Here are some numbered points:
[0.0 1.6 0.2 1.3 0.5 0.5 0.0 0.9 1.0 0.4 1.0 0.0 0.9 1.5 2.0 0.9 0.6 2.1 1.3 0.7 0.0 0.0 1.4 1.2] 0
[0.6 0.6 0.0 0.4 1.3 0.4 1.2 1.1 1.4 0.5 0.2 0.0 0.5 1.5 0.0 0.7 0.2 1.5 0.2 1.2 1.2 0.9 1.4 1.0] 1
[1.4 0.6 0.7 1.0 1.2 0.0 1.9 0.8 1.2 0.5 1.3 1.2 1.5 0.7 0.8 0.8 1.0 1.0 0.8 0.0 0.8 0.3 0.6 0.0] 2
[ 0.0  0.0  0.5  0.0  1.5  0.8  0.7  0.0  1.3 -0.2  0.0  0.6  0.8  0.8  0.4  0.7  1.4  1.4  0.6  1.1  1.5  0.0  0.7  1.6] 3
[ 1.2  1.0  0.5  1.1  1.0  0.5  1.6  0.9  1.4  0.7  0.4  0.8  1.0  1.4  1.2  1.0 -0.2  1.6  0.2  0.0  0.8  0.7  1.3  1.0] 4
[ 0.5  1.0  0.3  1.6  1.2  0.0  0.9  0.7  0.0  0.7  0.8  0.0  1.2  0.0 -0.3  1.0  1.4  1.1  0.0  1.0  0.0  0.7  0.0  0.0] 5
[ 1.2 -0.1  0.0  0.8  1.0  0.8  1.4  1.3  0.0 -1.2  0.6  1.0  1.0  0.8  1.1  0.9  0.2  1.0  0.1  0.0  1.2  0.7  0.0  1.1] 6
[ 0.8 -0.3  1.4  0.0  1.6  0.5  1.4  1.3  0.7 -0.9  0.0  1.0  1.1  1.4  1.1  0.9  0.6  0.7  0.0  0.0  0.0  0.8  0.7  1.1] 7
[0.0 1.0 0.8 0.8 1.1 0.4 1.2 1.2 1.5 0.0 0.5 1.0 0.0 0.0 1.1 1.0 0.3 1.1 0.1 1.1 1.0 0.0 1.4 0.0] 8
[1.2 0.7 0.0 0.7 1.2 0.8 1.5 1.1 0.0 0.9 1.4 1.6 1.3 0.9 0.8 0.9 0.0 0.5 1.9 1.0 0.5 0.1 0.7 1.3] 9
[0.6 0.0 1.1 0.0 0.0 0.0 1.3 0.9 1.5 1.3 0.0 1.3 1.6 0.4 0.4 1.1 0.0 0.6 1.2 0.0 0.6 0.8 1.0 1.0] 10
[1.2 1.5 0.5 0.0 0.7 0.6 1.0 1.2 0.0 0.7 0.9 0.6 0.8 1.5 0.0 1.4 0.7 1.7 1.2 0.8 0.4 1.1 1.9 1.2] 11
[0.6 0.4 1.3 0.1 0.9 0.2 1.3 1.2 1.3 0.9 0.4 0.6 0.9 1.1 0.9 0.6 0.0 1.0 0.7 1.1 1.0 0.8 0.9 0.8] 12
[1.1 0.0 1.2 0.9 1.0 1.4 1.5 1.0 1.4 0.0 1.1 1.0 1.2 0.9 0.0 0.9 0.5 0.8 1.6 1.3 1.0 0.9 0.7 0.0] 13
[ 1.4 -0.2  1.4  0.7  0.9  0.3  1.4  1.4  0.7  0.7  0.0  1.0  1.1  1.2  0.6  1.1  0.4  1.5  0.1  1.1  1.4  0.8  1.3  0.0] 14
[ 2.1  1.6  0.3  1.3  0.9  0.0  1.4  1.1  0.0  0.4  0.8 -0.1  0.0  2.0  2.0  1.5  0.5  2.5  1.4  0.5  0.0  1.2  2.7  0.9] 15
[1.8 0.6 0.9 1.5 1.1 0.2 0.0 1.2 0.0 0.6 0.6 0.3 0.9 1.4 1.2 1.3 1.0 1.0 1.0 0.3 0.3 1.3 1.0 1.1] 16
[1.3 0.0 0.0 0.0 1.1 0.6 0.5 0.0 1.2 0.6 0.0 0.3 0.4 0.0 1.9 1.2 0.9 1.3 0.0 0.4 0.1 0.0 0.0 0.9] 17
[1.8 1.1 1.0 0.9 1.5 0.7 1.6 1.0 0.0 1.4 1.1 1.3 0.9 1.3 1.1 1.3 0.9 0.6 1.4 0.9 0.0 0.8 0.9 0.7] 18
[0.9 1.6 0.0 1.5 1.0 1.5 1.5 1.0 1.3 0.9 1.7 1.2 1.5 1.1 1.3 0.7 0.5 1.5 1.4 1.3 0.7 0.5 1.7 1.2] 19
[0.0 0.1 1.3 0.9 1.1 0.4 0.0 1.1 0.0 0.4 0.7 0.8 0.9 1.2 0.6 0.8 0.2 1.3 0.0 1.1 1.1 0.9 1.1 1.0] 20
[1.5 0.0 1.2 1.3 1.0 1.5 1.8 1.1 1.1 0.8 0.9 1.2 1.1 0.8 0.8 0.4 0.9 0.8 1.0 0.9 0.0 0.7 0.6 1.4] 21
[0.9 0.5 1.7 0.1 1.3 0.2 0.0 1.1 1.3 1.3 0.3 0.0 0.0 0.0 1.2 0.8 0.0 1.0 0.2 0.9 1.1 0.8 1.3 0.0] 22
[1.0 0.6 1.2 0.2 1.0 0.4 1.5 1.0 1.4 0.8 0.5 0.0 0.6 1.0 0.7 0.8 0.4 1.2 0.2 1.2 1.0 0.8 0.0 0.0] 23
[1.0 0.0 0.6 1.4 0.9 0.8 1.0 0.7 1.0 0.9 0.8 1.4 0.0 0.0 0.4 1.3 1.0 1.0 0.0 1.4 0.9 0.7 0.0 0.9] 24
[1.4 0.6 1.1 1.6 1.4 0.0 1.5 0.0 1.0 0.4 1.4 1.2 1.3 0.8 1.2 1.0 0.8 0.0 0.7 1.2 1.1 0.7 0.7 1.1] 25
[ 2.5  0.0  0.0  0.9  0.9 -0.6  0.5  1.3  0.6  0.3  0.8  0.4  0.9  1.1  0.7  1.3  1.2  1.5  0.0  0.7  0.0  1.3  1.0  0.8] 26
[1.1 0.1 1.1 1.0 0.0 0.4 0.9 0.0 0.8 0.1 0.7 0.7 1.1 1.7 1.8 1.5 1.0 1.2 1.6 0.6 0.5 1.2 0.0 0.7] 27
[0.3 0.6 0.7 2.2 0.0 1.0 1.0 0.9 1.3 0.2 1.0 0.8 0.8 0.5 0.2 0.8 1.3 1.0 0.4 0.0 1.4 0.4 0.9 1.1] 28
[1.9 0.9 0.6 1.5 1.2 0.2 0.6 1.1 0.6 0.0 0.6 0.0 0.7 1.2 1.1 1.1 0.8 1.5 0.7 0.4 0.0 1.3 0.0 0.8] 29
[1.3 0.2 0.0 1.4 0.9 0.8 1.0 1.2 0.6 0.2 1.3 0.0 0.9 0.9 1.4 1.0 0.6 1.2 1.1 0.1 0.5 1.0 0.7 1.0] 30
[1.6 0.8 0.8 1.5 1.2 1.0 1.8 1.3 1.0 0.0 1.3 1.0 1.3 1.0 0.5 0.9 0.7 0.8 1.0 1.1 1.0 0.6 0.3 1.3] 31
[ 0.0  1.5  0.8  0.8  1.3  1.1  1.9  1.1  1.1  0.9  0.4  0.9  0.9  1.2  1.4  1.0 -0.2  0.0  0.0  0.0  0.0  0.0  0.0  1.1] 32
[1.0 0.0 1.3 0.7 1.0 1.1 1.3 0.9 1.7 1.0 1.4 1.0 1.3 1.0 1.0 0.8 0.0 0.4 0.0 0.8 0.9 0.3 1.1 1.1] 33
[0.4 1.1 0.8 1.6 1.3 1.0 0.5 0.6 1.7 0.6 0.8 0.4 1.3 0.7 0.4 0.9 1.2 0.0 1.1 0.8 0.7 0.9 1.2 1.2] 34
[0.0 0.5 1.1 0.0 0.9 0.0 1.1 1.2 0.9 0.4 0.6 0.1 0.5 1.1 1.6 0.0 1.2 1.1 1.5 0.5 0.0 1.2 1.0 1.0] 35
[1.0 1.3 0.5 0.8 0.7 0.4 1.2 1.0 0.0 1.4 0.6 0.9 1.1 1.5 0.7 0.9 0.1 0.0 0.2 2.0 0.0 1.4 1.3 1.1] 36
[1.2 1.8 0.1 1.6 0.7 1.2 1.8 1.3 1.5 0.9 1.1 1.0 0.0 0.9 1.3 1.1 0.5 1.3 1.3 1.1 0.0 0.7 0.8 0.0] 37
[0.9 1.2 1.0 0.5 1.1 1.4 1.5 1.1 0.0 1.1 1.2 1.3 0.0 0.7 1.3 0.8 0.9 0.9 1.7 0.8 0.9 0.4 0.9 1.0] 38
[1.0 0.0 0.0 0.0 0.0 1.4 1.7 1.2 1.4 0.7 1.5 1.1 1.3 0.8 1.2 0.8 0.5 1.3 1.5 1.0 0.9 0.7 1.0 1.1] 39
[ 1.1  0.9  1.6  0.6 -0.4  2.3  1.8  1.0  1.4  0.0  1.1  0.0  0.9  1.8  1.3  0.0  0.0  0.0  0.0  2.1  0.6  0.0  2.3  1.8] 40
[1.3 0.0 0.0 0.5 1.5 0.6 0.0 1.1 0.7 0.2 0.0 1.0 1.1 1.2 0.4 0.9 0.1 1.1 0.1 0.0 1.1 1.3 1.0 1.2] 41
[ 0.0  1.8 -0.4  1.9  1.1  1.2  0.6  0.3  2.0  0.8  0.9  1.0  0.7  0.8  0.7  1.1  1.3  1.8  0.5  1.1  1.4  1.0  1.3  0.8] 42
[0.8 0.0 0.3 1.9 1.6 0.5 0.4 0.9 1.6 0.8 0.0 0.9 1.4 0.5 0.0 0.9 1.1 1.2 0.4 0.8 1.0 0.7 0.9 0.0] 43
[0.8 1.5 0.0 0.0 0.9 1.4 1.2 0.8 1.4 0.5 1.1 1.5 1.3 0.9 0.9 0.0 0.7 1.4 0.0 1.3 0.0 0.8 1.1 0.0] 44
[1.7 0.4 0.5 1.2 1.1 0.9 1.6 1.1 0.8 0.5 1.3 1.6 1.2 0.9 0.5 1.3 0.3 0.7 0.0 1.1 0.0 0.4 0.5 0.0] 45
[0.0 1.8 0.1 1.5 0.7 1.1 1.6 1.0 1.6 1.2 1.1 1.2 0.9 1.2 1.0 0.9 0.0 1.5 0.0 1.4 0.8 0.4 0.0 0.8] 46
[ 0.7  0.0 -0.4  1.7  1.0  1.0  0.6  1.0  0.0  1.0  1.1  0.6  1.2  0.6  0.0  0.8  0.9  2.0  0.4  1.0  1.1  1.1  1.1  0.0] 47
[0.9 0.0 1.0 0.9 1.0 1.3 1.6 1.1 1.3 0.8 1.1 1.5 1.3 0.0 1.0 1.0 0.6 0.4 1.1 0.0 0.0 0.3 1.1 0.0] 48
[0.0 0.9 1.1 1.0 1.0 0.9 2.0 0.9 0.0 0.8 1.1 1.3 0.0 0.5 0.5 0.7 0.8 0.4 0.0 0.9 0.0 0.5 0.5 1.0] 49
[1.2 0.8 1.0 1.0 0.9 0.6 0.8 1.3 0.0 0.0 1.0 0.0 0.8 1.2 1.9 1.5 0.0 0.8 1.1 0.0 0.8 1.4 0.0 0.8] 50
[0.4 0.9 1.2 1.9 1.4 1.0 0.0 0.9 0.0 0.8 1.3 0.4 1.2 0.8 0.5 0.9 1.3 1.3 0.9 1.1 0.9 0.6 0.7 0.8] 51
[1.7 1.2 1.1 1.2 1.2 0.8 0.0 1.2 1.2 0.6 1.4 0.0 1.2 1.1 0.9 0.0 0.9 0.4 1.4 1.0 0.8 0.3 0.5 0.9] 52
[1.3 1.4 0.1 0.0 1.1 1.5 0.0 0.9 1.4 0.9 1.2 1.2 1.2 0.9 1.3 0.8 0.7 1.1 0.0 1.9 0.6 0.4 1.3 1.3] 53
[1.0 0.1 0.0 0.8 0.0 0.6 1.3 0.8 0.7 0.0 0.4 0.9 0.7 0.9 1.2 1.0 0.4 1.2 0.0 1.3 1.1 0.0 0.7 1.1] 54
[2.1 0.0 0.0 0.0 0.9 0.0 0.8 1.1 0.0 0.7 0.7 0.3 0.7 1.3 1.3 1.0 0.9 1.9 1.1 0.3 0.1 1.1 0.9 0.9] 55
[ 0.2  1.1  0.6  0.4 -0.8  3.1  0.6  0.0  2.1  1.2  0.0 -0.4  0.8  2.4  0.5  0.5  0.0  1.4  0.8  2.5  0.0  0.0  4.1  2.1] 56
[0.0 0.0 0.9 0.8 1.1 0.4 0.0 1.2 1.0 0.6 0.2 0.6 0.0 1.5 0.9 1.1 0.0 1.5 0.1 1.2 1.0 0.0 0.0 1.1] 57
[0.0 1.1 1.0 1.2 1.1 1.1 0.8 0.7 1.5 0.6 1.2 1.1 1.4 0.0 0.9 1.3 1.1 0.8 0.9 0.0 0.4 0.0 0.0 1.2] 58
[1.7 0.3 1.2 0.6 0.0 0.1 1.2 0.0 0.0 0.3 0.6 1.0 0.7 1.2 0.7 0.9 0.7 1.2 0.4 0.0 0.0 0.7 0.8 0.6] 59
[ 1.1  0.0  1.6  0.7  1.2  0.4  0.0  1.1  0.6 -0.4  0.9  0.0  0.7  0.9  0.0  1.0  0.0  0.9 -0.1  0.9  1.4  0.8  0.6  1.2] 60
[0.8 0.4 0.0 0.1 0.9 0.2 1.4 1.4 0.0 0.7 0.4 1.2 1.0 1.4 1.3 0.7 0.2 1.3 0.0 1.2 0.0 0.5 1.4 1.4] 61
[1.2 1.0 1.2 0.9 1.0 1.0 1.7 1.0 1.5 0.9 1.2 1.2 1.5 0.8 1.6 0.9 0.7 0.7 1.6 1.2 0.9 0.0 0.0 0.9] 62
[1.3 0.4 1.1 1.1 0.0 1.3 0.0 0.0 0.8 0.6 0.8 1.0 1.2 0.9 0.7 0.0 0.0 0.5 1.1 1.0 0.5 0.3 0.5 1.3] 63
[ 1.7 -0.1  1.6  0.4  0.9  0.0  1.3  0.0  1.1  1.0  0.7  1.0  1.3  1.1  0.0  1.0  0.0  1.5  0.0  1.3  1.1  0.0  1.1  1.0] 64
[ 1.4  0.0  1.5 -1.1 -0.7  2.8  1.7  1.1  1.1  0.6  0.2  0.0  0.7  2.4  1.0  0.7  0.9  1.1  0.3  0.0  1.0  0.6  3.5  1.6] 65
[1.6 0.0 1.3 0.5 0.0 0.0 1.3 1.2 0.8 0.9 0.6 0.9 0.9 0.9 0.6 0.9 0.4 1.0 0.1 0.0 1.1 0.8 1.2 0.8] 66
[1.5 0.6 0.8 1.3 0.9 0.0 1.0 1.2 0.9 0.8 0.9 0.0 1.1 1.1 1.7 1.3 0.7 1.4 1.2 0.4 0.3 1.0 0.0 0.8] 67
[1.9 0.5 1.1 1.3 1.1 0.2 0.0 0.0 0.7 0.0 0.9 0.5 0.7 1.6 1.4 1.2 1.1 0.0 0.9 0.1 0.3 1.0 1.1 1.0] 68
[2.0 1.1 0.9 1.3 0.9 0.7 1.4 1.0 1.4 0.0 1.3 0.9 0.0 0.8 0.3 1.2 0.5 0.8 0.9 1.4 0.0 0.5 0.8 0.9] 69
[0.8 0.8 1.0 1.6 1.1 1.4 1.7 0.8 1.3 0.7 1.3 1.3 1.1 0.0 1.3 1.1 0.6 1.2 1.6 1.0 0.9 0.0 0.0 1.1] 70
[1.1 0.9 0.3 1.4 0.8 0.6 0.0 0.7 0.0 0.4 1.0 0.6 0.9 0.0 2.0 1.0 0.7 1.8 1.4 0.0 0.3 0.8 1.3 0.9] 71
[1.1 0.1 0.0 0.4 0.0 0.2 1.5 1.3 1.5 0.5 0.2 1.0 1.1 0.8 0.9 0.6 0.3 0.0 0.0 1.3 1.3 1.1 1.3 0.9] 72
[ 0.7  0.6  0.0  1.0  1.0  0.4  0.8  1.3  0.9  0.5  0.0  0.4  0.8  0.0  1.8  0.0  0.5  0.0  1.3 -0.1  0.3  0.9  1.2  0.0] 73
[0.9 0.4 0.9 1.3 0.8 0.1 0.0 1.3 1.2 0.1 0.6 0.5 0.7 0.0 1.6 1.2 1.0 1.3 1.1 0.0 0.1 1.3 1.0 0.0] 74
New points follow, each followed by the numbers of its three nearest points above, looking only along the 7 directions in which the numbered points spread most, nearest first.
[1.4 0.9 0.9 1.1 0.0 0.9 1.5 1.0 0.9 0.8 1.2 1.4 1.4 1.1 0.7 1.0 0.0 0.8 1.4 0.0 1.1 0.0 0.5 0.7] 21 62 9
[0.0 0.8 0.9 0.9 1.4 0.2 1.4 0.0 1.3 0.6 0.6 0.0 0.9 0.9 1.0 0.8 0.3 1.3 0.0 0.0 1.0 0.0 1.1 1.1] 22 8 3
[ 0.0  0.0  1.0  0.0  1.4  1.4  1.2  0.7  1.0 -0.2  0.7  1.4  1.9  0.0  1.1  0.0  0.8  0.0  0.6  0.9  0.0  0.0  0.9  0.7] 33 10 12
[ 1.6 -0.3  1.3  0.7  1.6  0.0  1.3  0.0  0.9  0.3  0.0  0.8  1.3  0.8  0.7  1.2  0.5  1.4  0.0  1.2  1.1  0.7  1.0  0.7] 14 41 64
[1.4 0.5 1.1 0.8 0.0 0.3 0.8 1.4 1.2 0.6 0.7 0.4 0.7 1.1 2.1 1.2 0.9 1.3 0.9 0.3 0.3 0.9 1.3 1.1] 35 30 27
[1.2 0.7 1.1 0.7 0.0 0.6 0.0 0.0 1.1 1.0 0.5 0.4 0.3 1.3 2.1 1.3 1.1 0.0 0.0 0.1 0.4 1.5 1.7 0.6] 35 27 30
[1.0 1.8 0.5 1.2 1.4 1.3 1.3 0.7 0.9 1.0 1.4 0.0 1.4 1.1 1.6 0.0 0.0 1.0 1.3 1.1 0.6 0.0 1.1 1.1] 38 19 53
[1.8 0.0 0.9 0.0 1.0 0.1 0.6 0.0 1.1 0.6 0.8 0.3 0.6 1.5 1.5 1.5 0.7 1.5 0.9 0.1 0.4 1.0 1.1 0.8] 59 55 27
[1.2 0.9 0.9 0.9 0.9 0.5 1.4 0.0 1.5 0.8 0.7 1.0 0.8 1.0 1.3 1.1 0.0 0.0 0.3 1.0 1.3 1.1 1.7 1.0] 33 54 12
[0.8 0.0 1.4 0.0 0.8 0.7 1.4 1.3 1.4 0.7 0.0 0.7 1.0 1.4 1.0 0.5 0.2 1.2 0.3 1.2 0.0 0.7 1.1 1.0] 12 54 72
[0.7 0.6 0.6 1.5 0.0 1.1 1.1 0.0 0.9 0.7 1.0 1.1 1.5 0.2 0.0 1.1 1.3 0.8 1.1 0.0 0.8 0.7 1.2 0.6] 28 13 34
[0.2 0.5 0.7 2.0 1.9 0.5 0.8 0.0 1.3 0.0 0.0 0.0 0.0 0.4 0.0 1.1 1.4 1.2 0.6 0.9 1.0 1.1 0.8 1.4] 51 28 43
[0.0 0.0 0.0 0.0 0.9 1.2 1.8 1.1 0.9 0.4 0.0 1.4 0.9 1.1 1.1 1.2 0.6 0.4 1.6 0.9 0.5 0.5 0.7 1.2] 12 4 39
[0.8 0.5 0.0 0.0 0.9 0.5 1.4 0.0 1.2 0.9 0.6 0.9 1.1 0.6 0.9 1.0 0.5 1.3 0.5 1.0 1.2 1.0 1.3 0.0] 4 54 72
[0.0 0.4 0.8 0.0 0.8 0.2 0.0 1.2 0.8 0.1 1.1 0.4 0.0 1.7 1.4 1.1 0.9 1.2 1.2 0.4 0.2 0.0 0.0 1.0] 35 17 50
[0.8 0.7 1.1 0.5 0.4 0.0 0.7 1.3 1.5 0.7 0.0 0.2 0.4 1.0 1.9 1.4 1.0 1.4 1.5 0.5 0.4 1.4 1.3 0.7] 35 73 30
[1.2 1.5 0.0 0.7 1.3 0.3 0.0 0.9 0.0 0.9 0.5 0.8 0.9 1.5 1.2 1.0 0.0 1.9 0.5 1.4 1.5 0.7 1.4 1.3] 11 1 53
[1.5 0.0 0.7 1.6 1.3 0.6 0.0 0.0 0.5 0.0 0.0 0.0 0.0 1.1 0.0 0.0 0.7 1.1 0.9 0.3 0.7 1.4 0.0 0.0] 41 29 60
[0.9 0.7 0.0 1.3 1.0 1.1 1.0 0.0 1.7 0.9 0.0 0.0 0.0 0.0 0.6 0.0 1.4 0.3 0.0 1.0 0.7 0.7 1.1 0.7] 28 3 8
[0.0 0.5 0.9 0.3 1.4 0.2 1.3 1.0 0.0 0.6 0.5 1.2 1.1 1.1 0.9 0.9 0.1 0.9 0.4 1.2 1.1 0.0 0.8 1.0] 23 54 12
[ 0.6  0.4  0.0  2.0  1.6  0.8  0.0  0.8  1.3 -0.7  0.0  0.3  0.0  0.3  0.4  1.1  1.4  0.8  0.9  0.8  0.0  0.8  1.0  1.1] 51 28 34
[1.1 1.7 0.3 1.4 0.8 1.2 0.0 0.7 1.0 0.7 1.1 0.9 1.2 0.0 1.6 0.9 0.7 1.7 1.1 1.2 0.5 0.0 0.0 0.0] 58 70 51
[ 1.2  1.2  0.2  0.0  1.2  0.4  1.2  0.0  1.1  0.7  0.8  0.6  1.3  0.0  1.1  0.8 -0.1  1.4  0.5  1.1  1.0  1.0  1.4  1.0] 4 54 44
[1.4 0.0 1.2 0.4 1.2 0.0 0.0 1.1 1.1 0.7 0.5 1.1 0.8 0.9 0.8 0.6 0.3 1.2 0.3 1.1 1.4 0.9 1.3 0.0] 41 14 54
[ 0.2  1.3 -0.4  0.0  1.1  0.0  0.0  0.0  0.0  0.9  0.6  0.0  0.0  0.5  0.0  1.2  1.2  1.6  0.8  1.2  0.6  0.8  1.3  0.9] 1 20 47
[ 1.8  0.6  1.1  1.4  1.1 -0.1  0.5  1.1  0.8  0.8  0.7  0.6  0.0  0.9  1.4  1.1  0.8  1.3  1.3  0.0  0.4  0.8  1.2  0.8] 30 67 29
[ 1.8 -0.3  1.4  0.9  1.2  0.4  1.4  1.2  1.0  0.0  0.0  0.7  1.0  0.9  1.1  0.0  0.1  1.0  0.0  1.1  1.3  1.1  1.0  0.9] 66 14 64
[1.3 1.3 0.3 1.8 0.9 0.0 0.8 1.1 1.2 0.6 1.0 0.1 0.9 1.3 1.9 1.2 1.0 1.7 1.4 0.6 0.0 1.2 1.6 1.0] 71 30 67
[ 1.6  0.0  1.4  0.1  0.0 -0.2  0.9  1.0  1.0  0.8  0.4  1.0  1.0  0.0  0.0  0.9  0.1  1.5  0.2  1.1  1.1  1.0  0.7  0.9] 14 66 64
[0.0 0.6 1.0 1.3 1.3 1.6 1.7 1.1 1.2 0.1 1.2 0.0 1.6 1.1 1.3 0.0 0.8 0.0 1.6 0.0 0.8 0.6 0.9 1.0] 62 58 63
[ 1.2 -0.1  1.2  0.8  1.8  0.6  1.2  0.9  0.9 -0.5  0.0  0.9  0.0  0.0  0.9  0.0  0.2  1.0 -0.1  1.3  1.3  0.8  0.0  0.8] 23 6 24
[1.6 0.0 0.0 0.6 0.0 0.0 0.0 1.4 1.2 0.6 0.6 0.8 0.7 0.0 0.5 0.7 0.2 1.2 0.1 0.8 0.9 1.1 0.0 1.3] 41 23 22
[ 1.4  0.3  0.9 -0.2  0.0  1.9  0.9  0.9  0.0  0.7  1.0  0.0  0.7  2.3  0.0  1.4  1.6  0.0  1.1  1.6  0.6  1.2  3.0  1.3] 11 40 65
[1.0 0.4 1.0 1.3 1.3 1.2 1.7 1.3 1.2 0.7 1.3 1.3 1.2 0.8 1.3 1.0 0.6 0.4 1.4 1.3 0.5 0.3 0.5 1.1] 62 21 70
[1.6 0.0 1.6 0.6 1.4 0.7 1.2 1.3 0.5 0.3 0.6 0.0 1.0 1.2 0.4 0.0 0.6 0.9 0.1 1.2 0.0 1.0 0.7 1.2] 59 64 54
[ 1.5 -0.1  1.3  0.0  1.2  1.0  1.5  1.0  1.5  0.4  0.7  0.5  0.6  1.0  1.2  1.0  0.0  0.7  0.0  1.2  1.2  0.9  0.0  1.1] 12 23 33
[ 1.5 -0.1  1.3  0.5  0.0  0.2  1.4  1.0  0.0  0.6  0.3  1.0  1.4  0.9  0.7  0.9  0.3  1.0  0.3  1.1  1.1  0.0  0.0  0.0] 6 66 14
[0.0 0.6 0.0 0.0 0.9 1.3 1.9 1.0 1.2 0.3 0.0 1.5 1.6 0.7 0.0 0.0 0.2 0.5 1.5 1.1 0.7 0.6 0.8 1.1] 33 72 39
[0.0 1.0 1.0 1.0 1.0 0.0 1.8 0.9 1.3 0.8 0.0 1.1 1.3 0.7 1.0 0.9 0.4 0.8 1.7 0.9 0.0 1.1 0.7 0.9] 38 4 62
[0.0 0.4 0.7 1.0 0.0 0.2 0.8 0.0 0.9 0.0 1.1 0.4 0.8 0.0 1.7 1.4 0.7 1.2 1.1 0.4 0.2 0.9 1.2 1.0] 73 35 74
[1.0 0.0 1.3 0.2 0.0 0.8 1.7 1.2 1.0 0.0 0.5 0.8 0.0 1.5 1.1 0.8 0.1 1.4 0.3 1.1 0.0 0.0 1.3 0.9] 12 54 61
[0.0 0.7 1.1 1.3 1.1 0.0 1.5 1.1 1.4 0.4 1.1 1.1 1.0 1.0 0.0 0.0 0.2 0.5 1.4 1.1 0.0 0.4 0.4 1.1] 49 25 62
[0.9 0.4 1.7 0.2 1.2 0.8 0.0 1.1 1.5 0.0 0.4 0.0 0.6 1.4 0.8 0.9 0.0 0.8 0.0 1.4 1.3 0.9 1.1 1.2] 20 60 3
[0.9 1.3 0.2 1.5 0.0 1.7 0.0 1.0 1.6 0.7 1.0 1.1 1.3 1.0 0.0 1.1 0.6 1.1 1.4 0.0 0.6 0.4 0.9 1.0] 34 28 52
[0.9 1.2 1.1 0.8 0.0 1.1 2.0 1.1 1.5 0.9 0.0 1.2 1.1 0.7 1.0 1.2 0.7 0.6 1.3 1.1 0.6 0.4 1.2 1.3] 39 21 33
[1.1 0.3 1.7 0.4 0.9 0.4 1.6 1.1 1.5 0.8 0.4 1.0 0.7 0.9 0.0 1.1 0.1 0.0 0.3 1.2 0.9 0.0 1.2 0.8] 33 64 72
[1.2 0.7 1.1 1.1 1.2 1.0 1.4 1.1 0.9 0.2 1.6 1.1 0.0 0.7 1.4 1.0 0.6 0.7 1.6 1.3 1.1 0.6 0.8 1.2] 38 9 69
[2.0 0.0 0.9 1.2 0.6 0.0 0.6 1.1 1.1 0.2 0.5 0.7 0.5 1.4 0.7 1.2 0.9 1.1 0.4 0.8 0.0 1.1 1.0 0.6] 59 41 26
[0.3 0.4 0.9 0.9 1.0 1.2 1.1 0.9 1.6 0.9 0.7 1.2 1.5 0.4 0.6 0.8 1.0 0.7 0.9 0.8 0.3 0.7 1.0 0.9] 28 13 33
[ 1.2  0.4  1.2  0.1 -1.4  2.5  0.9  1.5  0.0  0.3  0.4 -0.5  0.0  2.8  2.0  1.2  1.6  1.2  1.0  0.0  0.0  0.8  3.8  2.1] 65 40 56
